In the data rows, 128 means zero.
Some points, each followed by its number:
[139 115 140 118 128 108 107 110 113 112 114 135 101 120 107 106 117  95
 118 129 113 115 101 111] 0
[109 113 134 112 107 114 108 122 116 123 138 130 159 134 112 137 116 109
 119 111 115 170 109 152] 1
[188 136 132  98 108 184 103 100  98 196 134 146 165 114 117 106 157 106
 214  98  94 102 156 178] 2
[116 166 144 131 108  98 181 119 146 154 104 120 128 113 136 127 121 156
 162 134 122 137 164 184] 3
[110  99 166 109 113 164 130 151 207 100 126 125 116 112 127 137 109 122
 111 142 157 130 125 138] 4
[106 255 100 115 241  97 204 102 112 120 103 116  96 255 102 102  94 104
  98 192 111 120 185 103] 5
[123 132 157 138 126 104 116 153 143 100 123 245 131 143 133 137 127 135
 107 111 127 131  98 114] 6
[107 100 132 148 119  95 154 239 126 127 101 103 101 104 255 194 106 103
 114 170 212 189 128 126] 7
[107 107 111 139 111 114 130 119 103  97 104 127 106 129 104 116 106 131
 100 141 127 117 100 103] 8
[107  99 118 154 119 125 111 136 129 123 137 108 110 114 184 109 107 242
 106 119 146 143 157 112] 9
[135 116 163 152 109 108 148 127 254 126 106 104 104 102 187 126 104 121
 168 120 183 128 138 132] 10
[136 116 132 107 125 111 119 109 120 117 114 136 145 137 120 115 132 113
 113 114 107 137 117 158] 11
[135 172 121 101 123 104 117 104 115 151 108 116 120 118 117 116 162 140
 177 107 106 109 125 159] 12
[147 100 155 122 123 162 112 132 155 116 111 105  97  92 164 158 131 128
 122 130 169 148 130 120] 13
[ 96 102 111 122 105 124 112 110 120 105 123 110 153 104 109 129 112 171
 107 209 128 137  97 108] 14
[171  99 109  98 162 144 101  95  97 105 255 108 172 122  94  95 198 102
 122 114  98  99 100 120] 15
[135 100 218  97 111 202 101 114 126 107 148 205 116  97 113 108 153 108
 144 112 121 123 109 169] 16
[115 191 100 104 112 111 117 121 100 149 101 118 172 155  98 115 167 103
 140 107 102 126 149 178] 17
[136 102 156 101 110 147 103 109 123 110 255 120 155 110 106 105 169 132
 138 105 110 100 105 129] 18
[124 109 112 109  93 140 110 105 148 144 192 255 129 102 112 126 122 135
 168 101 113 113 116 114] 19
[111 105 124 108 104 123 134 150 136 117 151 119 100 102 134 127 124 117
 120 127 143 186 112 115] 20
[104 106 117 126 104 137 108 117 107  96 221 118 120 127  97 111 106 237
  98 107 118 123 114 102] 21
[115 113 150 110 120 164 119 135 148 103 122 124 110 102 136 159 159 182
 121 115 139 114 109 152] 22
[110 111 152 183 128 100 132 248 142 112 129 118 102 134 187 191 116 101
 146 177 192 231 157 175] 23
[120 184  97 146 228 104 191 111 118 108 103  98 109 168 101 127 100  98
 103 145 118 126 148 100] 24
[122 111 113 134 107 109 122 118 121 135 143 175 172 109 102 109 114 111
 128 130 114 109 100 115] 25
New points follow, each followed by the numbers of its two nearest points above by angle, seen from the average point of the numbered points, nearest first.
[127 109 128 145 108 112 125 150 128 100 131 120 101 119 213 202 114 114
 113 152 162 160 134 107] 7 23
[135 122 131 112 101 115 117 214 154 109 138 122 106 112 197 142 110 118
 107 120 150 121 109 114] 7 23
[157 203 103 120 168 109 110 141 104  97  99 102 105 255 106 142 116  98
 102 107 122 104 122  99] 5 24
[133 114 155 110 134 115 115 119 121 120 137 157 138 122 127 150 133 117
 114 126 130 108 167 142] 16 11
[107 150 116 117 101 113 112 133 116 125 126 145 121 106 110 120 129 110
 116 118 109 115 135 124] 17 25
[116 122 109 125 142 100 174 120 118 132 129 108 114 123 109 124 125 120
 126 122 114 128 142 124] 24 5
[210 101 190 102 110 206 101 119 113 124 148 109 145 100 110  96 255 221
 154 112 111  98 106 192] 22 2
[100 111 126 183 104 103 118 175 127 112 123 130 120  98 154 137 113 110
 114 137 135 192 132 130] 23 7
[125 122 116 104 110 137 102 129 123 163  98 160 114 159 110 104 127 120
 145 106 104 136 125 124] 2 17
[116 103 125 114 112 127 143 191 130 112  97 110 110 126 136 132 156 108
 130 143 143 120 153 115] 7 23
[106 109 128 144 141 114 130 143 151 115 108 111 108 111 136 135 100 113
 107 133 159 131 135 107] 7 10
[128 128 115 152 120 106 116 142 115 118 100 114 109 129 164 132 116 112
 111 118 159 128 118 104] 7 8
[102 154 105 124 112 153 115 101 112 150 142 117 196 103 102 106 115 204
 131 105 110 107 119 140] 21 17
[102 115 119 123 101 170 173 126 123 139 109 119 116 112 118 125 112 134
 137 118 130 156 132 110] 20 8
